Z: several groups of rows, each row roughly a mix of its group's hidden directions:
Z (81 x 10):
-3 1 10 14 15 4 8 -5 11 23
7 7 4 -12 -3 25 8 -10 -7 -15
10 -17 12 -5 4 -19 3 -13 7 13
10 12 9 -11 5 22 15 -5 -1 -10
-11 17 -2 -25 10 -11 -6 -5 -3 2
-2 8 1 -7 1 10 -1 -3 32 9
-1 -18 -19 -8 -5 -14 -18 4 -2 4
10 -17 3 1 -1 -24 7 -1 10 14
-1 7 10 9 9 3 9 15 -1 -26
6 -13 -22 -5 -5 -3 2 -22 5 -7
18 1 1 9 10 13 20 -10 -4 -12
-14 1 11 5 -4 -8 -15 21 -7 13
1 6 -7 23 -12 8 12 17 1 -7
-11 14 8 7 -6 -3 -9 27 1 -6
-6 15 1 -1 16 12 4 20 15 -5
1 1 -6 -11 4 -12 4 -19 -4 -24
-11 1 11 5 0 -12 -8 23 -15 10
-1 3 -1 -3 9 22 3 20 13 -12
12 9 3 20 -6 5 16 17 6 -7
13 4 -3 -7 2 20 13 -17 9 -12
-7 -3 -4 -16 0 -6 -10 -28 -7 6
-5 -5 -11 16 12 -8 -17 6 7 17
-3 6 -5 -9 12 -19 4 18 16 9
-16 7 -1 -15 -7 -11 -20 -8 -9 -7
-9 3 -17 -5 4 16 -14 18 3 -10
-8 -7 11 1 15 12 -4 24 -2 -9
6 -10 9 -17 -10 -2 1 -23 -13 -4
9 16 7 -4 8 14 13 -11 18 -8
13 10 -4 15 -12 -3 14 16 7 -11
1 8 2 13 -15 5 -4 18 5 22
11 9 13 0 8 17 17 2 -13 -12
0 -8 -7 -21 0 -3 9 3 -26 -4
0 5 -6 -13 -12 6 -6 -21 -5 -20
9 11 7 20 -1 4 17 14 5 -11
7 -24 8 -17 4 4 -10 -15 1 1
7 13 9 9 -17 17 6 -8 -15 -9
-22 15 11 -1 -1 -7 -18 -6 -2 10
2 -9 -16 -19 -16 -9 -15 -3 -4 5
-13 -11 7 -4 28 -1 -4 -3 7 11
18 4 -7 1 -18 4 12 -15 -9 -12
-1 -3 9 19 7 -13 0 19 -14 8
8 3 2 12 14 -5 22 -16 9 -5
9 -6 -3 -11 -16 17 -4 -11 -19 -2
9 -4 18 -6 -6 18 14 -10 -3 -13
13 2 -9 -6 5 9 14 -19 17 -8
2 -9 -4 -3 -17 16 -7 -13 -17 -13
5 -4 20 -18 2 5 7 -21 -3 -5
-13 7 11 -8 -8 12 -18 3 -18 -8
9 9 4 -18 11 1 22 -1 -12 -10
0 4 3 0 -7 29 3 -2 -8 -18
4 0 7 16 -8 27 -8 -6 -1 -9
1 5 -1 9 -7 -18 -8 -15 -12 -20
-14 4 -4 -26 -2 -15 -5 7 4 10
13 -2 -4 -9 16 3 27 1 2 3
7 6 9 8 -4 18 10 6 -12 -22
6 -4 -3 -2 -17 12 -7 26 -8 -5
11 -15 21 -11 5 10 5 -15 4 -3
3 4 15 11 5 2 5 14 -26 -6
4 -21 -1 -11 10 16 0 -12 -5 15
-1 10 -5 -17 -8 -1 -4 -22 9 -16
-12 8 10 -5 8 0 -5 -28 -10 -6
-4 3 -3 -6 -9 24 -6 -7 -14 -17
0 8 21 -10 18 13 6 -9 8 -2
-8 14 7 -20 21 9 -7 -3 5 -1
-2 -3 -1 -8 5 -19 7 12 -26 0
10 -3 -20 -5 -18 -15 -3 4 8 13
-14 12 -16 -2 5 10 -22 0 -11 -2
0 19 13 -9 -4 -9 24 -1 0 -5
15 0 -6 4 -24 12 3 16 -6 0
-2 -5 -6 -14 5 -28 -8 -4 2 14
-13 -9 9 -5 24 4 -6 -11 2 14
12 -8 -9 -14 10 12 23 -3 -5 1
12 3 10 7 6 22 13 2 -15 -9
-6 3 -18 3 4 -15 -5 23 10 7
12 -1 -9 11 10 -20 15 -13 4 -8
-3 5 3 8 21 -15 -4 5 14 18
6 -22 5 -5 -3 8 -13 -21 -9 0
-3 -10 -18 -2 -11 15 -18 5 -9 -10
-8 2 -12 -11 -10 -17 -12 -16 12 -5
5 1 -1 10 15 -10 17 -17 15 8
-1 -3 13 22 0 17 -7 15 0 10

which group is each row in? (one row of each group first):
8 1 23 -12 5 -9 18 -13 4 2 -> F
-1 21 18 -2 10 3 7 11 15 5 -> C
16 -7 -20 -4 -5 -16 11 0 9 -10 -> A

-4 23 6 -5 7 -7 18 14 10 -2 -> F
-11 0 10 3 28 -5 6 -9 7 -9 -> A
-11 21 -3 6 13 20 -7 8 1 -5 -> F
1 3 -5 -26 -2 19 6 -8 10 -1 -> C
7 -1 6 2 -4 29 4 -4 -14 -11 -> C
-1 0 0 0 16 -21 -1 9 16 16 -> F
7 -14 -8 -7 10 -5 7 15 4 -23 -> A
-4 2 0 -31 -4 -3 -4 -12 -10 -7 -> F
9 0 -10 11 3 -15 14 -5 19 14 -> A
